Here are some points, each followed by its number:
[19  8 15 16 10 10 30 11 14 13 18 10 32 18 18] 0
[26 22 52 50 56 51 42 73 52 42 33 48 23 34 50] 1
[16 14 11 14 10 16 20 22 21  5 10 11 14 22 13] 2
[26 26 34 11 36 22  9 15 38 22 30 22 14 14 14] 3
[31 33 28 29 23 26 21 38 49 34 44 24 43 20 48] 4
[44 47 48 37 36 49 54 50 50 85 42 23 18 69 42] 5
[14 23 26 18 24 31 17 13 13 22 22 10 19 23 14] 6
[14 10  6 41  9 14 42 60 14 15 21 10 20 18 22] 7
[30 14  9 20 11 19 24 22 24 10  7 29 19 34 18] 8
[33 16 15 32 27 31 24 36 16 32 26 18 17 22 28] 9
[55 42 20 45 25 27 26 26 38 22 25 28 35 34 32] 10
[14 47 26 30 37 42 58 30 47 32 45 14 30 27 19] 11
[13 14 14 10  8 11 22 13 34 14 20 12 30 20 14] 12
[61 12 18 18 13 14 14 15 46 18  9 19 37 41 19] 13
[30 43 50 38 42 31 53 37 28 26 34 34 37 26 22] 14
[14 21 15 13  9 18 10 16 34 31 14  6 14 15 26] 15
[18 54 40 51 53 46 66 65 46 34 83 90 48 45 46] 16
[12 15 21 28  9 10 17 18 18 16 16  8 49 30 12] 17
[39 26 16 13 30 20 20 38 13 12  6 27 23 30 18] 18
[30 19 12 22 22 24 13 16 18 18 22 21 38 29 27] 19
[34 29 36 19 28 37 30 26 15 14 28 11 18 31 18] 20
[24 49 42 35 24 32 54 29 70 26 29 30 18 23 35] 21
[28 43 40 45 31 36 14 22 26 40 34 38 20 25 23] 22
[11 78 45 23 30 34 53 77 20 35 37 61 29 22 46] 23
[25 19 13 15 18 25 27  6 10 36 11 21 14 24 18] 24
[14 17 25 12 10  9 11 24 29 14 17 34 42 42 23] 25
[18 45 36 17 42 34 16 20  2 51 14 22 18 18 22] 26
[32 13 20 24 22 17 14 16 13  9 22 10 42 34 22] 27
[40 17 22 14 17 17 22 14 11 23 22 23 26 18 38] 28
[38 18 18 13 22 21 22 11 21 18 18 24 22 26  8] 29
[19 18 28 19  7 20 28 18 18  8 14 13 25  6 37] 30
[28 26 38 29 36 21 23 30 57 57 35 53 22 34 45] 31
[14 12 12 21 23 35 12 17 11 26 14 31 23 26 15] 32
[22 25 30 64 42 31 31 55 32 51 43 41 42 19 24] 33
[14 50 62 58 48 32 54 80 54 49 65 54 30 37 94] 34
[ 48  54  50  51  34  18  61  22  38  36  34  52  34 104  18] 35
[22 22 14 20 24 14 12 13  9 25 23 33 24 21 17] 36
[92 43 46 31 54 27 20 18 30 40 42 19 27 27 24] 37
[24 50 21 34 31 44 60 19 35 22 35 20 20 20 60] 38
[16 19 55 30 28 26 14 24 38 30 26 34 46 26 25] 39
[22  9  7 14  6 10 21 12 32 14 14 19 20 24 10] 40
[27 44 35 26 31 61 31 22 25 30 30 46 47 30 48] 41
[27  5 18 12 15 18 17 13 19 13  7 22 27 30 13] 42
[41 20 29 17 25 17 21 17 19 22 23 22 14 38 15] 43
[46 31 26 17 14 30 22 14 30 18 26 30 14 53 26] 44
[50 52 36 34 29 31 29 25 71 24 63 23 33 22 37] 45
[13 40 22  5 30 32 12 18 34 30 18 33 26 23 17] 46
[37 10 18 14 13 16 15 23 22 18 17 28 20 15 20] 47
[34 11 20 15 15 19 15 39 30 17 25  8 14 24 13] 48
[49 50 23 48 36 34 25 18 50 25 57 30 50 21 40] 49
[15 36  8 12 26 47 24 18 10 39 15 16 14  9 18] 50
[14 20 18 24 13 19 13 11 10 11 15 22 18 19 34] 51
[21 33 21 31 32 40 24 31 49 22 44 39 29 24 31] 52
[14 14 20 24 30 26 30 26 17 38 31 16 26 26 26] 53
New points follow, each followed by the numbers of its two nearest points above by angle, nearest first.
[16 16 10 29  6 14 36 38 29 10 10 20 20 30 17] : 2 8
[54 46 22 38 30 28 31 38 51 73 34 28 78 20 39] : 4 19
[38 33 34 29 55 30 48 22 38 43 38 19 47 40 47] : 53 19
[34 24 18 13 42 22 20 19 28 15 26 26 30 34 12] : 29 43
[18 53 32 40 38 60 44 34 40 46 27 25 30 48 47] : 6 41
[34 43 55 38 43 59 19 50 28 34 39 34 46 42 22] : 6 20
[47 35 18 12 26 26 10 25 25 24 14 17  9 18 17] : 37 10
[20 52 58 48 34 40 43 70 20 28 54 38 65 18 34] : 14 33
[43 37 32 34 27 18 24 29 86 18 44 23 30  7 27] : 45 21
[ 7 31 18  9 22 22 18 11 26 22 22 26 32 25  9] : 46 52
[37 38 22 48 44 42 42 21 10 41 43 42 41 34 44] : 36 53
[14 12 16 20 12  7 47 22 14  9 10 10 26 14 18] : 0 14
[10 27 56 22 30 29 19 10  8 22 22 22 20 21 20] : 6 39
[ 8 18 48 34 29 15 20 27 22 40 27 21 37 18 30] : 39 53
[17 54 35 33 48 51 30 47 53 31 42 35 31 23 27] : 52 11
[40 23 19 44 33 50 47 41 34 21 39 25 58 36 40] : 19 0
[26 23 43 66 33 52 32 26 33 28 28 26 18 83 20] : 35 6
[29 33 26 15 31 42 25  7 14 31 28 18 15 34  8] : 6 20
[67 46 47 44 40 14 58 38 22 18 30 34 23 22 38] : 14 10
[89 24 10 29 46 42 25 60 27 20 64 50 30 26 35] : 47 9
[56 50 24 52 48 55 38 70 18 49 38 31 42 27 59] : 9 53
[54 23 38 30 20 29 50 30 33 22 26 27 50 25 34] : 0 47
[40 56 29 32 26 26 40 70 65 55 21 44 60 51 64] : 4 2
[14 31 28 27 36 55 39 34 21 26 25 31 16 46 26] : 6 32
[47 18 22 13 22 24  5 18 20 20 19 43 21 14 14] : 47 29
[38  9 29 16  8 10 28 25 12 11  7 26 10 10  9] : 47 43
[23 73 29 41 35 38 55 34 30 31 31 54 34 69 20] : 35 14
[18 37 40 38 32 49 38 15 22 37 51 30 26 34 36] : 6 22
[26 26 30 23 26 16 21 22  8 20 10 23 35 65 13] : 35 42
[19 19 42 40 25 26 26 61 26 34 29 25 22 40 19] : 1 33
[15 28 72 57 37 34 34 35 39 66 41 36 18 41 77] : 34 31
[27 30 20 16 28 22 13 18 14 20 13 14 25 23 30] : 19 41
[41 24 16  6 34 38 18 15 23 38 18 34 21 14  7] : 29 24
[17 23 30 14 25 19 13 38 22 14 10 13 14 20 10] : 1 14
[18 46 18 31 23 32 26 36 49 15 19 22 37 55 50] : 2 4
[39 19 27 15 37 26 10 27 21 24 21 33 10 50 23] : 43 44
[18 35 39 45 36 26 45 19 27 42 53 42 21 15 62] : 34 51
[22 15 68 25 22 38 26 14 22 66 17 21 81 28 22] : 39 17
[78 24 18 25 30 30 23 15 13 31 14 16 17 29 18] : 37 29
[22 34 13  6 12 25 25 21 22 15 14 24 30 12 22] : 41 46
[18 31 58 34 49 22 41 27 24 23 46 42 28 31 31] : 14 16
[25 14 11 23 22 33 18 13 22 33 54 58 42 19 22] : 36 16
[39 40 36 50 32 42 59 38 36 38 44 30 24 22 24] : 14 11
[49 22 18 11 14 14 30 42 33 11 17 11  4 23 22] : 48 2
[20 34 14 14 33 25 30 28 12 26 17 17 21 14 18] : 14 50
[44 30 53 64 50 48 18 35 42 29 38 34 27 34 27] : 22 1
[17 36 22 71 35 24 33 38 20 46 56 49 31 22 39] : 33 16
[25 30 17 19 27 28 13 13 18 14 17 22 23 18 22] : 41 19
[24 26 42 42 19 34 34 50 42 50 34 22 51 11 23] : 33 4
[16 18  9 19 12 14 15 15 28 19 21 26 20 14 38] : 4 51
[50 35 21 36 43 52 43 74 19 38 37 29 22 41 22] : 9 18
[26 40 24 36 52 33 42 79 58 30 58 21 14 49 74] : 34 1
[15  8 18 33 21 18 30 20 16 17 18 10 20 30 32] : 53 9
[46 52 23 10 25 17  9 14 18 16 16 27 13 14 12] : 37 10
[30 26 13 16 12  7 16 12 25 14 13 18 31 28 16] : 10 19
[38 15 18 12  8 18 23 19 21 26 17 46 31 16 28] : 47 28
[31 40 19 18 32 30 16 19 18 26 17 58 15 33 13] : 36 46
[21 35 38 30 45 25 68 27 34 37 44 60 22 45 42] : 16 14
[27 11 25 14 41 53 21 13 13 36 18 39  6 55 18] : 32 24
[19 14 10 17 12  8 18 28 30 10 27 15 22 10 32] : 4 34
[12 22 30 35 48 47 34 38 38 34 34 32 45 50 36] : 53 32
[22 25 18 55 31 42 26 46 30 18 39 43 62 33 45] : 19 52
[41 30 32 34 25 21 34 12 44 29 38 27 17 22 22] : 45 49
[33 41 28 26 36 15 38 33 35 17 35 55 31 27 36] : 16 14
[27 10 12 26 19  9 25 41 26 14 11 19 32 25 38] : 2 8
[32 10 25 26 19 19 16 35 26 23 14 34 14 22 14] : 47 1
[10 46 42 54 42 57 30 17 50 54 55 50 25 50 29] : 22 52
[34 30 30 38 41 42 43 51 26 25 50 26 18 30 86] : 34 38
[38 26 15 23 27 33 34 39 21 18 34 20 19 10 39] : 9 38
[31 49 57 60 38 48 74 50 40 63 31 45 14 23 35] : 14 1
[70 54 36 46 31 22 24 25 52 32 23 22 56 32 22] : 10 49
[30 40 33 31 23 23 49 54 30 33 45 30 35 15 26] : 14 16
[45 44 37 40 54 31 32 42 26 34 26 46 22 58 61] : 51 43
[31 12 17 10 10  8 13 32 30 23 10 10 12 30 26] : 48 47
[36 14 14 30 14 12 22 12 39 10  8 13 15 19 41] : 10 8
[20 22 48 14 20 22 12 34 34 26 15 20 29 18 20] : 39 1
[20 48 22 14 15 16 22 22 35 10 16 19 18 21 14] : 21 45
[29 48 14  8 26 22  9 27 22 19 25 37 11 48 26] : 44 46
[14 33 22 48 37 22 22 36 25 26 46 12 27 24  9] : 33 11
[25 34 31 41 26 46 20 37 43 27 37 21 42 15 49] : 4 52
[26 47 78 58 40 51 63 60 30 44 52 45 38 22 22] : 14 33
[11 32 28  7  9 14 22 25 62 17 30 26  5 16 27] : 21 45
[16 21 16 18 13 15 22 15 23 17 18 15 26 19 26] : 4 19
[31 35 38 42 50 44 46 26 71 58 47 50 22 69 40] : 31 5
[33 25 54 37 45 33 17 36 44 26 47 69 66 46 24] : 39 25
[46 27 33 28 22 19 38 30 27 29 37 31 43 17 42] : 28 4
[22 20 24 25 25 50 30 15 29 49 25 45 37 27 14] : 32 24
[38 27 78 61 44 61 54 30 42 34 42 43 90 23 54] : 39 30
[  6  27  49  54  36  40  39 102  36  44  36  39  48  55  45] : 1 34
[ 8 39 16 15 32 21 17 19 19 30 18 17 23 23 25] : 46 6
[28 12 30 13 33 25  5 26 15 28 22 22 23 39 23] : 43 19
[13 14  7 14 23 34 18 18  8 33 14 38  6 21 25] : 32 24
[26 31 42 40 36 23 73 28 38 32 33 36 37 20 41] : 14 21
[26 22 35 25 16 39 28 15 23 33 37 44 39 15 38] : 41 51
[17 36 33 23 19 54 15 32 34 62 34 26  8 69 38] : 5 6
[22 26 34 30 22 20 33 39 32 34 38 20 12 22 31] : 34 1
[42 54 30 16 29 39 18 29 50 22 26 21 34 21 64] : 4 45
[51 20 65 46 45 41 78 32 58 34 45 37 95 38 22] : 0 12
